rotation steps, each row followed by its count of steps:
The counts run from 0 to 422.
[128 116 127 154 158 143 139 133 162 157 130 110 134  88 179 106 120 140
 115  97 160 105  94 115 103 114 143 165 183  87 166 103 134  99 150]	221
[130 101 155 116  80 121 145 156 125 141 153 177 130 194 126 101 152 128
 141 144 136 102  88 148 135 134  99 198 158 157 141 142 133 136 135]	75
[ 93 146 156  96 132 126 143 123 146 133 129 182 123 186  97 161 165  93
 140 111  86 145 146 141 137 125 146 121  78 142 105 160 113 124  97]	418
[ 94 141 154 135 127 106 146  93 157 103 120 177 118 123 113 162 192 100
 142 133 106 137 119 150 126 112 158  80 135 131  87 174 118 106 133]	147
[108 124 108 144 165  79 151 166 156 162 116 113 119 141 131 159 126  79
 144 102 152 154 118 117  93 131 129 185 185 155 135 125 115 136 161]	202
[134  94 202 103 128 130 121  95 101  86 144 142 108 108 140 138 171 160
 118 164 126 122 108 135 110 136 123 148 134 129 118 164 126  77 133]	128
[ 94 134 160 133 152 106 143  92 117  91 135 187 107 144 120 162 183 124
 170 112 121 135 123 127 127 115 162  99 129 155  87 151 121  96 134]	143
[123 155 129 146 129 123 118 126 171 143 166 152 152  70 150 108 154 116
  81 144 151 124  81 116  98 142 123 143 206 101 127 116 139 101 115]	216
[168  90 157 102  97 169 152 100 126  97 157 108 126 126 141 151 121 182
 173 121 129 103 102 159 117 111 100 108 126  81 140 168  96  96 107]	10
[121 130  95 158 119 180 151 109 151 138 105  85 117 116 130 155  79 170
 126 109 130 158 152 158 112  98 126 129 117  75 151 167  85 113 102]	279
[126 132 188  96  94  84 127 148 122 110 149 177 162 143 127 137 176  98
 132 121 156 130  76 105 129 139 109 143 178 146 133 121 112 150 140]	86
[145 141 113 126 119 117 132  91 172  95 112 105 126  65 140 112 174 136
  73 118 105 139 130 120 119 148 146 134 151  96 150 119  80 143  58]	108
[ 92 164 123 139 114 134  95  84 139 102 115 155 142 121 140 153 145 128
 102 117 126 187 109  82 110 109 134  56 137 105 104 134  90 119  94]	265
[114 123 153 115 145 149 137 159 112 163 123 112 103 180 125 163  79 129
 117 136 141 178 139 149  95 121 117 196  94 127 139 178 130 112 141]	298
[130 120 112 152  96 175 146 125 174 127 137 103 127 100 133 149 100 155
 150 140 143 122 116 179 100  98 103 111 147  74 134 177  98  91 109]	278
[122 140 113 117 107 162 130 139 158 159 134 112 149 156 150  69 122 128
  53 125 121 115 118 127 121 138 128 166 113  86 165 121 112 156  70]	337
[108 134 101 149 150  93 140 154 163 152 104 106 135 121 132 140 138  81
  96 122 155 174 107 129  87 130 137 175 190 124 155 135 126 149 159]	206
[ 98 139 171 128  98 127 158 162 105 127 154 155 142 144 121 167 111 148
 162 144 154 118  90 171 119 126 111 166 172 147 153 168 110 153 143]	186
[123 116 124 136 121 153 140 141 116 124 178 152 107 157 125 154 101 168
 160 168 136 142 118 152  94 127  94 171 132 161 104 186 123 100 124]	293
[149 125 140 148 133 120 136 143 186 166 116 154 131 128 100 191 108 108
 154  80 149 179 120 135 124 104 126 145 135 112 107 138 145  66 166]	41
[ 67 184 145 129 177 120 137 148 184 163 133 151 136 142 108 135 116  84
  95  83 127 164 126 124 120 109 167 129 118  98 152 137 138 143 103]	318
[103 120 137 158  71 175 138 139 126 158 112 157 146 149 142 148  90 181
 146 123 162 128 101 162 143 119  99 163 145 141 175 150 115 121 147]	175
[171  81  76 153 116 126 162  95 136 109 110  88 114 124 152  97 132 173
 109 117 144 136 116 127 106 122 137 177 173 102 161 132 107 117 140]	114
[121 180 119 169 113 133 145 122 177 136 178 209 135 109 103 100 132 162
 113 113 122 135 112 157 151 122 140 128 146 113 118 132 127 103  82]	55
[105 162 108 168  87 159 112  91 171 156 119 189 118 108 142 133 160 129
 134 122  95 139 139 122 137 134 116 125 126 154 105 143 102  85  82]	162
[101 153 139 149  92 186 128 131 103 153  94 154 144 147 143 147  89 170
  95 129 135 149 116 151 148 132 137 170 106 112 174 152  98 154 119]	176
[113 118 169 104 150 150 168 120 113 126 119 126 113 195 119 156 114 146
 171  97 108 130 144 168 129 107 157 148  72 106 144 176 135 116 140]	409
[152 110 140 132 125  92 130 126 165 128 130 160 124 164  99 197 130 119
 175 123 140 182 126 122 102 109  99 152 147 160 105 157 134  76 168]	33
[ 74 151 129 134 147 127 147  81 167 124 101 156 106 127 115 163 182  98
 135 105  92 154 159 128 135 117 170  96  99 138  97 154 114 112  99]	150
[100 156 165 120 137 151 120 117 138 110 178 138 129  78 159  68 161 159
  75 150 124  89 109 130 109 141 158 124 152  79 144 141 121 119  82]	227
[111 131 110 131 123 168 133 130 126 130 127 106 106 142 122 155  90 176
  89 149 115 169 158 161 106 117 122 153  96 107 141 178  98 133  94]	287
[122 119 116 155 108 136 123 101 161 135  89  90 144 119 143 171 111 129
 143 109 160 178 107 126 106  78 116  72 156  74 139 145 104 105 154]	267
[ 89 153  99 141 160  80 140 152 143 152 107 137 104 131 136 149 132  86
 101  96 138 175 138 112  97 134 153 176 162 158 138 117 109 156 125]	203
[136  99 133  97 123 137 153 114 103  97 108  93 103 171 120 158 108 161
 116 118 119 167 151 154 113 116 125 156  81 116 141 182  95 136 115]	19
[121 135 205  77 107 124 133 150 120 130 150 182 152 154 126 129 185 108
 110 137 122 108  97 114 134 167 105 169 138 143 130 133 118 147 114]	78
